Each path is a new rotation, seen through one point. The rows after it are directions, each followed by how far the rotation turns it, in degrees per step (0 if it stays put).
Each turn is a multiple of 5 degrees from 10 to 175, or 0.
Each row of a path follows its step; steps can be skipped.
path 1
step 0: -11.8 -13.9  29.7   2.6   2.5 -29.1 -26.2 -14.4 -41.1   5.3 -23.1  26.1  21.7 -22.7 -19.2  -8.0  20.4  -0.9  -6.7 -33.1  -4.3 -12.3  14.0  17.4 -12.1  -7.0  -6.2  27.5  -4.6  15.4 -15.4  25.2  14.6  11.4  -4.2   4.7  19.5  19.4
step 1:  -3.7  -8.5  28.9  29.3   4.6  -7.2  30.1  -9.0 -30.0   3.0 -12.7  19.3   7.9  -5.2  -8.8   4.3  -5.2  -8.0  -6.1 -35.0  14.0  -5.4  -2.1   0.4 -22.3  28.8 -32.7  17.8  -9.8  27.0 -25.7   1.3 -32.5  33.0   8.9   5.6  -2.1 -12.7
step 2: -20.3  -9.8  27.4  41.6  12.0  -3.2 -24.6 -10.5 -22.6  -5.8  -2.5   2.5   3.6  -9.5  11.7  15.3 -31.0  14.2  -4.3 -13.6   0.6  12.8 -11.9   3.2   3.2  16.0  14.9   5.5 -54.1  -2.8 -21.3   2.7 -18.3   7.6  15.3  19.4 -20.1 -29.7
step 3: -10.7   5.1   4.9  35.2 -14.0  -9.7 -42.3 -17.1  -5.5  -3.9 -19.8  13.1 -16.6  -7.1 -30.8   7.0  -8.7  35.3   6.2 -25.7  39.3 -13.8  -0.6  10.1  11.7 -17.5  14.9  14.4 -21.4   5.7   9.7  -0.1   2.0  34.7  -9.2  -2.7 -22.2  -1.0
step 4:  -8.2   7.9   3.9  -1.6   7.6   0.2   2.6  -4.4 -33.7  -4.1 -11.8  17.9 -28.6   4.9  -3.5 -12.6 -23.5  34.5  -0.3 -27.3  30.1  -4.8  32.8  20.6 -31.3  -4.9  -7.2  44.6   1.9   0.6  -5.5   1.5  -0.8  -0.3 -37.6  10.6 -14.3 -12.1
step 5: -23.6  -7.0  12.9  23.5   0.9 -21.5  -1.3  -3.2 -60.4  -4.9 -34.1  25.9  -3.5 -10.6  29.0   1.0  -1.1   7.5 -23.1 -14.1  -1.9  -4.3  -4.0  18.3 -20.1 -23.8   6.9  29.9   7.3  -1.5 -24.8   8.2   8.8 -16.1  16.6   3.9   4.0  10.1
step 6: -19.4   2.9   6.1  29.2  -8.0 -22.5  11.7 -24.9 -26.1  -4.5  -5.3  10.1   1.2 -14.2 -17.6  18.4 -11.8 -25.3  -6.8 -20.6   8.6  -9.4  -6.5  31.5  -6.6 -24.0   4.8  14.0   2.1  39.0 -13.0  23.0 -41.5  25.0  20.6   5.3  10.8  -8.2
step 7:  -2.2 -20.5  12.5  13.9 -14.9  -7.1 -29.0 -33.7 -18.9   9.2  15.6  -1.4   6.1  -4.8  -0.7  13.9 -35.6  15.8 -17.7 -24.1   5.2   0.9  14.9   7.9   1.8  25.7  -5.2  22.0 -25.6   9.7 -17.1  37.2 -27.6   9.7 -10.9   7.8  17.3 -34.1
step 8:  -2.8  -7.0  17.9  52.2 -19.8  14.5 -21.7 -10.2   2.2 -16.8 -19.6  17.8  -6.2 -13.8  18.4  18.0  -0.8  24.5 -10.1 -31.0  34.8  -6.5  -6.2  -9.1  -0.7  12.9  -7.4  36.9 -30.5   8.3   2.4   5.2  13.0   8.7 -11.1 -16.7  12.2   3.3
step 9: -29.8  12.9 -10.2  25.1  22.8   7.6  -5.4  10.0   4.5 -21.3 -17.2  12.4  -2.2   4.2   4.9  11.8   0.1   8.0  -2.8 -17.6  49.4   5.8   3.6  32.0 -15.4  -4.1   9.9  43.0 -10.6  15.0 -29.9  -7.0 -12.3   4.4 -26.2  22.8 -19.5  -7.0
Speeds:
  1.3  -2.3 -10.4  -1.5   0.2  -0.2   4.1   6.4   1.7   1.3  -0.3   1.2  -3.2  11.4   1.8 -12.8   1.9  -7.8   9.1  -8.3  -2.2  -8.2  -0.3   4.7  10.4   5.3   6.6   2.4  -4.1  -2.6   0.4  -0.8   8.2   0.2   8.8  -4.5   7.5 -10.9 -> 0
  7.2  11.5   0.4  -6.4  13.4   4.5  -8.9   6.6  -7.6  -3.6  -8.0  -1.7  -7.3   6.3   6.5   4.1  -9.9  -0.2   0.1   3.3   1.9 -10.5   0.6  -7.0   2.8  -3.7   4.8  -2.2   7.6   5.1  -2.5   4.5   2.2   7.2  -1.0   2.4   1.8   3.5 -> 60
 0.3 -1.8  1.7  4.1  8.1 -5.9  5.5 -1.5  3.2 -0.5  5.9  8.4  3.0 -6.8 -4.8 -0.7 12.3 -1.4 -2.3  5.7 13.6 -9.0  1.4  5.4 11.8 -1.7  8.0 -1.2  3.2  9.8  8.7  0.7  1.9  6.7 -0.5  5.2  0.2  6.8 -> 130
  2.5   4.5   0.7   1.2   2.1   3.3  -1.9  -5.2   1.8 -10.7   7.2   9.2   7.0   0.8  -2.8  11.3   0.2   3.3  12.4  -8.6   4.3  -7.1  -0.3  -1.3  -3.8  13.6   5.0  -7.9   1.9  -6.3  -5.1   4.0  -3.3  -8.5   4.7  -4.9  -2.8   4.1 -> 60
  2.6   0.8 -14.7   4.8  -6.9   2.1   0.6  -7.3   2.0  -3.5   7.5  -1.4  -6.1   4.4  10.8   9.8   0.2   0.6  -8.9   2.9   8.4   1.1  -2.8   3.9   2.7  -6.7   1.5   6.2   4.6   1.7  -1.9   7.6  -4.5  -9.3  -3.0  -3.9  12.6  -2.0 -> 25
 -0.7  -1.0   5.4  -6.8  -8.6   1.4  -0.8   2.7   0.5   5.2  -5.5  -3.9  -5.4  -1.7   2.1   2.1  -2.2 -10.9   5.6  -5.3  17.7   0.5   1.1   5.2   1.6  -2.3   4.3   0.6   0.8  -9.3  -3.0  -4.6   9.9  -8.5 -11.9   4.0  -5.2   7.4 -> 70
 -8.1  -4.6   0.1   1.7   1.2   1.0  -1.2   2.3  -0.7 -12.0  -0.6  -9.2  -4.0  -1.4  -1.5  -1.2   2.7   3.4   6.5  -2.8   2.3   5.2   3.8  -2.2   5.8 -10.7  -7.7  -5.5  -9.9   5.8  -4.4   8.5   8.8  -2.5  10.5  -4.6   3.0  13.9 -> 130
 -1.3   8.5  -8.1   6.0   0.2   7.4   5.6   5.5  -1.8  -2.9  -2.0   5.2  -4.5   3.9  -9.7  -1.1  -1.8  15.0  -8.0  -2.5  -4.6   7.1   6.2   9.0   5.7  -4.3   6.8  -2.6   7.0  -5.1   0.3  -4.6   7.7  -4.7  -1.2   0.3 -10.6   1.6 -> 60
